In the data rows, the value 128 means zero.
Some points, one per row:
"129 187 081 121 137 142 186 090 105 162 083 101 115 121 130 060 073 099
 139 085 114 151 190 142 067 132 085 144 139 134 066 158"
"159 103 224 168 022 127 041 096 061 017 141 096 146 116 255 164 162 132
 042 122 214 148 168 152 186 099 231 000 126 118 131 147"
"104 093 070 096 171 143 171 158 117 178 119 147 145 158 076 100 099 124
 138 144 091 102 121 136 110 158 062 209 154 148 135 097"
"117 134 099 117 139 128 151 149 132 146 119 143 118 098 099 100 097 132
 163 117 103 116 139 080 085 143 138 168 136 129 122 143"
"100 056 093 121 137 120 136 157 126 130 142 147 144 114 112 118 097 141
 118 150 133 092 112 097 132 177 123 152 150 157 164 105"
"170 100 231 171 022 132 031 085 054 007 137 099 145 117 255 169 170 133
 037 121 208 149 169 153 187 102 252 000 125 118 130 142"
"106 183 050 073 204 163 234 171 156 245 098 168 096 131 000 080 080 128
 219 107 011 116 112 073 025 147 068 255 125 095 089 125"
"120 095 091 091 187 102 143 148 148 165 125 163 130 161 080 145 172 136
 173 151 069 126 097 101 117 140 074 223 142 158 165 113"
"106 169 062 102 190 151 210 143 167 225 117 132 110 138 025 081 079 114
 178 126 086 118 111 144 087 144 031 210 130 131 095 113"
"076 142 043 108 190 158 224 169 175 225 131 124 119 112 002 064 036 123
 175 129 096 088 108 125 073 169 045 213 140 121 098 099"
"142 159 169 155 097 114 099 111 144 092 140 114 116 097 158 143 146 133
 134 114 156 155 134 110 135 107 186 073 102 111 118 158"
"167 089 183 095 110 120 072 128 052 084 115 172 138 179 186 196 229 143
 104 131 073 132 136 117 153 110 188 149 132 127 158 120"
"118 098 135 141 133 119 110 141 158 118 154 128 133 119 116 148 144 144
 128 154 145 114 101 125 160 129 127 118 127 131 161 113"
"124 100 067 089 211 077 127 131 148 153 114 163 133 168 098 139 183 133
 185 144 075 136 102 089 113 144 065 223 137 174 178 135"
"143 178 135 096 122 161 159 125 092 167 095 140 113 158 108 111 136 123
 135 106 072 139 146 148 093 111 117 175 125 094 084 121"
"110 170 096 119 137 170 193 134 127 186 113 135 113 126 073 094 073 116
 148 111 088 121 134 144 082 138 094 173 126 098 071 120"
"118 173 095 110 136 157 187 128 112 172 106 115 114 127 098 076 075 115
 136 106 101 125 161 137 075 134 096 164 131 107 079 136"
"179 136 234 172 055 103 031 090 115 031 144 107 127 109 242 191 214 131
 092 120 185 165 132 137 187 073 230 000 096 110 145 166"
"097 099 148 173 138 167 127 143 174 152 183 091 145 170 085 178 121 120
 058 190 191 095 056 242 252 104 055 068 109 110 151 029"
"120 089 151 139 098 148 114 146 122 113 150 117 144 139 133 152 113 138
 070 157 158 101 106 162 179 123 127 091 128 114 134 083"
"124 145 093 162 156 067 106 061 171 094 125 083 139 117 180 103 125 095
 139 113 197 171 141 153 161 121 075 061 135 188 137 170"
"112 097 067 110 173 085 150 136 156 144 113 146 131 109 100 096 112 130
 185 135 104 120 126 063 090 167 107 188 156 174 161 149"
"108 117 092 089 131 154 180 177 111 161 106 163 121 088 073 084 075 146
 171 105 069 102 152 040 030 174 167 215 146 112 106 140"
"114 104 142 159 111 119 113 137 150 097 155 117 138 078 137 126 106 135
 126 135 171 118 118 102 134 143 171 080 124 133 149 138"
"110 186 097 115 143 185 204 151 145 216 117 126 105 125 042 093 053 122
 142 114 095 110 130 152 081 126 083 185 118 088 073 106"
"128 067 114 102 148 092 102 131 090 097 117 161 148 142 166 135 167 136
 124 137 109 125 144 088 115 160 149 165 165 174 172 130"
"116 132 092 099 121 161 177 180 110 161 111 153 118 085 071 081 065 144
 157 111 083 105 159 056 041 168 162 197 146 110 098 143"
"156 196 140 112 110 150 151 126 114 146 100 136 095 105 103 104 128 130
 161 088 079 153 159 090 061 122 182 151 109 087 082 165"
"139 121 171 116 099 146 115 158 104 115 127 152 122 124 122 159 149 148
 129 128 102 112 115 089 116 120 201 139 120 099 131 125"
Here are 20 more points, each followed by its number:
"174 088 177 085 114 103 069 125 064 094 107 169 144 193 187 199 240 146
 112 136 064 138 122 117 149 109 176 169 139 137 160 117" 0
"162 185 189 123 080 163 118 119 087 124 110 134 108 146 142 152 160 128
 117 104 098 146 144 147 117 085 183 110 096 079 086 137" 1
"131 165 100 156 140 120 144 065 118 136 110 082 130 164 169 097 100 086
 097 128 163 153 159 211 152 116 044 087 143 150 101 135" 2
"172 157 229 149 055 145 062 106 082 072 129 118 122 134 202 183 187 135
 079 120 154 148 141 159 168 081 217 048 099 082 118 131" 3
"130 126 072 093 189 108 160 127 121 171 106 145 128 159 098 103 137 115
 176 121 073 132 129 115 087 147 070 208 145 166 132 139" 4
"144 147 146 140 133 122 113 093 131 115 123 115 122 150 155 140 152 112
 110 135 146 147 134 174 145 106 097 099 117 131 126 133" 5
"133 140 105 101 154 128 154 154 135 165 119 150 118 133 077 118 130 140
 171 119 072 126 116 089 077 136 128 196 122 116 120 136" 6
"111 120 070 112 185 096 148 148 178 146 127 146 122 093 085 094 116 127
 194 124 114 125 117 063 088 159 113 180 140 161 155 156" 7
"129 118 109 111 128 117 137 129 102 127 105 135 131 123 139 104 116 125
 146 113 111 128 157 093 087 152 141 149 146 151 121 152" 8
"111 109 177 192 095 141 087 108 165 108 179 083 145 152 155 176 131 123
 045 177 232 117 079 243 255 096 096 010 104 109 148 074" 9
"101 188 057 123 193 151 205 105 168 220 108 101 113 162 057 084 069 099
 152 121 116 138 126 195 115 126 000 169 124 132 082 113" 10
"142 117 176 117 094 142 102 149 114 111 128 150 122 124 124 163 167 150
 120 126 103 115 122 096 120 116 194 134 117 103 131 132" 11
"151 199 146 120 118 136 137 122 132 130 112 138 102 092 116 108 126 130
 169 089 096 151 155 078 065 115 184 128 107 097 083 177" 12
"143 083 161 119 105 124 086 130 093 090 134 142 144 149 176 161 170 138
 097 145 126 125 127 126 150 125 165 116 138 135 150 111" 13
"119 101 154 147 096 149 110 136 116 105 146 120 143 130 155 145 123 126
 073 155 173 116 114 163 179 129 139 085 131 117 137 098" 14
"128 024 192 135 083 162 074 157 078 093 167 131 168 193 178 210 177 152
 008 196 169 077 084 208 239 123 137 085 136 119 173 034" 15
"151 131 172 113 106 128 102 137 112 114 128 148 121 134 134 166 176 144
 131 118 101 126 118 101 130 112 187 136 114 103 135 141" 16
"128 136 126 120 118 131 137 149 123 125 124 143 121 092 109 111 112 142
 155 113 111 127 133 080 081 146 168 152 126 121 127 151" 17
"124 134 104 167 141 076 107 075 157 089 135 089 129 106 187 101 116 096
 124 120 197 159 143 148 160 127 094 053 133 178 145 161" 18
"141 126 132 116 126 142 128 129 105 130 129 124 134 153 140 146 144 128
 117 130 119 126 131 143 134 121 120 134 130 123 131 119" 19
Which three of these numbered points are nearest to each point below, looking only along the 6 directions in which the first points spread most? Their numbers follow each, nearest first.
"141 122 129 151 129 063 076 087 143 062 126 118 130 089 207 121 154 124
 141 107 172 157 139 086 138 123 168 069 129 173 170 186" > 18 5 13
"135 203 090 120 140 141 180 093 099 163 077 113 110 129 133 055 077 095
 151 076 098 159 189 142 066 127 079 156 138 132 065 166" > 8 12 4
"173 145 235 161 029 138 055 097 076 041 136 103 134 122 240 169 171 127
 067 115 182 154 161 158 173 080 231 015 112 098 111 148" > 3 1 13
"083 115 062 155 178 119 154 124 200 150 150 101 132 097 087 089 066 117
 147 141 178 108 108 145 151 152 054 117 133 163 141 114" > 7 10 18
"086 087 025 094 215 108 188 147 145 189 116 154 140 147 062 088 087 126
 165 141 087 105 122 105 097 183 028 233 167 189 144 100" > 4 7 6
"113 166 052 102 188 128 195 118 124 190 098 134 117 162 083 082 096 105
 158 110 076 138 147 144 083 138 032 210 148 147 093 127" > 4 10 6
"170 090 178 096 099 109 067 125 060 075 115 168 136 181 194 192 230 155
 107 141 089 127 132 110 139 109 188 143 135 125 159 126" > 0 13 16
"135 118 146 129 121 105 095 122 130 096 135 131 135 118 154 145 154 132
 134 129 140 132 123 114 141 120 150 109 124 135 147 140" > 13 19 16
"152 159 152 144 087 140 116 082 087 102 109 092 135 147 206 115 127 105
 077 115 162 159 172 190 152 104 122 062 134 124 090 145" > 5 2 14
"116 004 187 123 085 162 081 177 079 101 174 151 172 194 148 214 176 156
 019 210 154 066 071 197 236 132 144 110 144 113 176 019" > 15 14 13
"183 152 235 151 038 139 049 096 071 052 118 120 133 134 231 179 191 136
 070 111 158 152 162 153 166 081 229 035 101 086 112 144" > 3 1 13
